Each named move below is a turn or a mirror, shown by a few rows before and after it. Which moves, in which order, take the first row of each later pair to the second? The first pair is answered.
A:
[ 18.0  14.7 -30.5  22.3  21.5  12.9 -11.0 -15.9  -1.7   5.5 -25.0 -26.2
 -27.4 -33.3  12.5] => [ 31.8   4.8 -22.2  42.6  22.8  24.5 -24.8 -24.2  19.5 -10.0 -11.2   0.5
  -6.3  -7.2  -6.4]
[  9.6   5.9 -10.3  13.0  13.1  -1.7   8.6 -19.2  21.7  -9.6 -12.4  19.9
   6.0  12.5  -9.8] => [ -2.0  15.9 -19.4  -7.8  13.5  -6.9  17.8 -12.0   3.8   7.6 -20.3  -5.7
 -13.0  -9.6  11.3]
[ 12.3   0.9   1.3  -8.0 -30.0 -16.7 -13.8  26.5 -27.7   5.5  12.3 -27.9
  -2.8   3.3   5.1] => [ 23.5  -4.3   6.1   4.6 -28.6  -8.5 -21.5  19.2 -12.9  -6.6  22.0  -8.8
  10.8  18.8  -8.8]
J:
[  2.2 -12.5  13.9  17.4   2.0   2.2  -2.9  -2.2  -5.4 -11.8   4.1   9.5
  14.0  11.5   0.2] => [ -7.8   1.7  12.6   3.9   8.0   5.3  17.3   9.8 -10.9  -1.0   2.2   9.9
  21.0   1.0  -3.2]
[-18.9  -5.9   2.1  -8.2   7.7   1.5   3.4 -29.0  -3.2   9.9 -36.1  -7.4
 -28.0 -21.8  10.8] => [ -3.4 -28.2  14.8  20.8  -9.2  -0.8 -29.9 -31.3  -0.9  -4.1 -25.8  -6.7
 -21.1   1.2  11.7]
[ -8.0 -14.1  17.2  13.8 -26.5 -17.9  -6.0  36.0 -44.3  -6.9  28.9 -19.1
   6.1  13.5  28.8] => [-27.5  13.6   5.5 -18.2 -12.5 -14.5  26.2  32.4 -46.8  12.9  14.5 -22.8
  -5.6 -14.4  32.7]
[  5.3   7.4 -30.1  -4.2   0.9  10.1  12.5  24.6  -8.0  13.8   9.6  14.9
  34.7 -27.1  17.9] => [ 12.2  10.9 -45.0 -13.9   6.1   8.3   9.6  -1.6   6.3  11.6 -13.3   5.0
   9.1 -37.5  18.4]
R:
[  0.4  12.5 -13.2  20.4  -0.6  -0.9 -10.5  14.9 -12.8   8.2  -9.8 -19.4
  -7.0 -10.2  29.6] => [ -6.1  27.9 -12.5 -14.6   1.6   0.8   5.7  -0.3 -10.6  15.3 -11.7 -19.3
 -16.5 -18.1  10.0]
[-14.4 -13.7  32.4  22.8  -1.7  -6.0  19.3  -6.1  -9.5   7.1  10.0  24.8
  14.6  16.3 -14.9] => [-19.3 -10.1  32.2  15.1   2.0  -5.9  25.2  -6.2 -10.9   9.9  10.1  24.6
  18.4   9.7 -18.7]
[  4.5 -16.6  33.4  16.7  -6.9  -8.4   5.9 -22.1 -13.5  -2.5  -6.7   7.0
   5.2  27.7  -2.2] => [ -8.1  -5.8  29.5  16.7  -8.6  -4.0  17.1   5.7 -22.2   8.8   3.5   2.9
  22.1  24.7  10.3]
C:
[ -2.6  18.0 -10.7 -24.4  -0.2  -3.0 -25.9  10.0  23.2  -0.6  28.6   4.3
  14.8   0.6 -26.6] => [-10.8  28.1 -25.9 -29.4   5.6  -4.4 -22.1  13.5  20.1   7.6  15.8  -8.8
  -2.0 -21.4  -6.7]
[  3.2 -28.2  36.8   4.4 -17.9 -17.8  15.8  18.5 -36.9 -16.7   7.3  -8.1
  16.4   6.0   5.5] => [  7.3 -24.8  25.6   4.0 -25.7 -16.1  -5.0  36.2 -30.3 -18.9  13.8  -5.5
  16.7  11.1  12.5]
[ -7.7  31.5   3.4 -44.4 -24.5  14.0 -12.1 -11.6  12.5  11.3  18.4  15.2
  -4.1  -3.0 -32.7] => [ -6.9  36.0  -8.9 -43.7 -23.1  16.1 -15.9   0.4  14.9  13.3  14.2  12.3
  -5.9  -9.0 -22.2]
[  3.8   2.8  15.3  18.5  -4.8 -10.1   5.4 -17.3  -3.4 -23.8  -0.1  -0.2
  10.6  12.0 -14.8] => [ 10.4  10.0  -3.4  22.6 -11.5  -6.3 -19.0   4.9   0.8 -28.5   6.4  -2.2
  10.7  14.0  -1.9]

Between the rows of a pair lie 2 to 3 moves.
[ -6.4  16.3  18.9 -21.2   6.2  15.1  20.9   2.1  13.9  13.2  13.2  32.0
   9.1  10.5 -26.8] => [  5.0  13.3   1.3 -30.9   5.4   3.9   1.6 -25.0  16.7  14.5 -13.9  10.3
 -40.9  -6.6 -14.3] -> A, J
[  2.3   1.1  -0.1  46.6  -9.4  16.1  -6.1  -0.3   6.3 -25.7   5.1  14.5
  25.2  44.7   0.9] => [ -9.1  13.3 -21.9  14.4  -8.4   3.0   5.0   0.2 -20.3  -5.2 -26.6 -36.4
 -33.9  -3.4  40.4] -> A, J
[ -3.1  -4.3  33.7  14.1   1.5  20.1   5.3  35.8 -11.6   2.7  30.0  25.3
  51.1  19.1  -9.6] => [ 26.6 -21.2 -11.1  38.3  23.9  11.2 -33.8 -19.3  19.4  -8.4 -35.2  -2.2
 -27.1  -6.7  21.5] -> J, J, R
[-27.4  -6.9  20.8 -20.6   2.8 -23.7  31.9 -30.9 -39.4  12.4 -15.9 -15.0
 -17.9 -21.7   6.6] => [  3.7 -40.2  31.3  22.9  -2.0 -25.9  -4.8 -50.0 -21.2 -14.0 -15.1  -0.7
 -10.9   8.0  -0.6] -> R, A
[ -6.9   4.2   2.1 -23.7  10.5 -13.2  24.6 -44.1   6.6  26.6 -35.6 -12.1
 -40.6 -15.7  -9.4] => [-10.8 -28.2  16.4  47.6  -7.3 -17.4   3.3  15.4 -29.9  10.5 -10.2 -24.5
  -4.7   5.1  45.8] -> R, J, A
[-11.1 -19.8  12.4  34.7  -5.3  -2.9 -15.9   6.4 -14.7  -3.3   6.7   0.3
  29.1   1.2   9.9] => [ -9.6  -4.3   3.4  21.7  16.0   7.2   0.7 -18.6  17.3  -4.8  -7.8  23.8
  28.5  -2.5 -18.6] -> J, J, A
[ 18.1   3.6   0.7  -2.1 -10.2   0.8 -24.2  -2.9  17.7 -15.1  16.0  12.6
   0.2  18.8 -26.8] => [ 17.3  12.6  -1.7 -16.4  -9.7   2.7 -17.1  -5.9  16.8 -10.5  15.1  13.2
  -1.5  12.7 -33.3] -> R, R, R
[  1.9  -7.8 -15.1  23.2 -15.7  -9.1 -23.2  18.1  -3.5   9.6  27.8 -10.2
  16.7  13.0   4.6] => [-13.0  16.2 -20.3  -0.5  -2.0   0.6   9.4  19.9   1.9  22.0  26.4  -3.0
  27.1   4.3 -10.4] -> C, A, R
[-17.1  28.3   5.6 -55.0 -11.9  -0.9   8.4  18.9 -20.3  29.3  20.8 -13.9
   6.3  -1.9 -19.2] => [-12.9  28.3  12.9 -51.5 -19.2   3.2   1.0  20.8 -15.3  23.3  29.1  -8.8
  14.0   9.8 -27.4] -> C, C
[-16.6  24.0 -28.6   7.4  36.7  -3.9  22.4  37.1   8.9  11.9 -15.0   0.7
  25.9 -44.8  28.4] => [  7.2 -29.1   4.5  58.2  37.7 -16.8  12.4 -17.2   4.1 -14.2 -25.2  12.4
  25.4 -18.6   7.3] -> C, R, R
[ 14.1 -20.7 -17.5  34.1  16.5  21.7 -21.8  -3.9  44.9 -11.3  17.4  23.4
  12.5  10.1  -2.3] => [ -7.6 -23.3   7.7 -12.3  23.6   2.2  26.6 -50.1   6.1   6.3  -4.4  -6.8
 -29.2 -21.2 -21.0] -> A, R, C
[ 19.2  24.8   1.0 -24.1  -4.3  31.5 -38.7 -10.6  28.9  30.5 -43.7 -17.7
 -39.7 -29.1 -10.1] => [  2.9  22.1  10.2  24.0  -3.6  46.5 -28.5  63.8  17.0  24.6  -5.9   1.6
  37.6  -2.3  18.1] -> A, R, J
[ 30.5 -14.7  -1.9   6.2 -26.8  -2.2 -42.7 -29.2  21.9 -17.8  16.1   8.6
  -9.2  30.2 -12.4] => [ -5.6  13.7 -15.2   6.4 -25.0   1.7 -16.9  46.5 -19.3   7.1  30.6 -16.3
  18.7   8.1  44.2] -> R, A
[ 19.7 -25.8  35.2  22.0 -13.9 -17.8  -8.7   0.1   2.5  -6.0  30.1   6.6
  29.3  38.1  -2.5] => [ 15.0 -17.0  43.6 -26.9 -20.7 -31.9   6.3 -22.1 -15.0  12.3  17.8 -15.0
  -3.2  17.4 -21.1] -> A, R, C
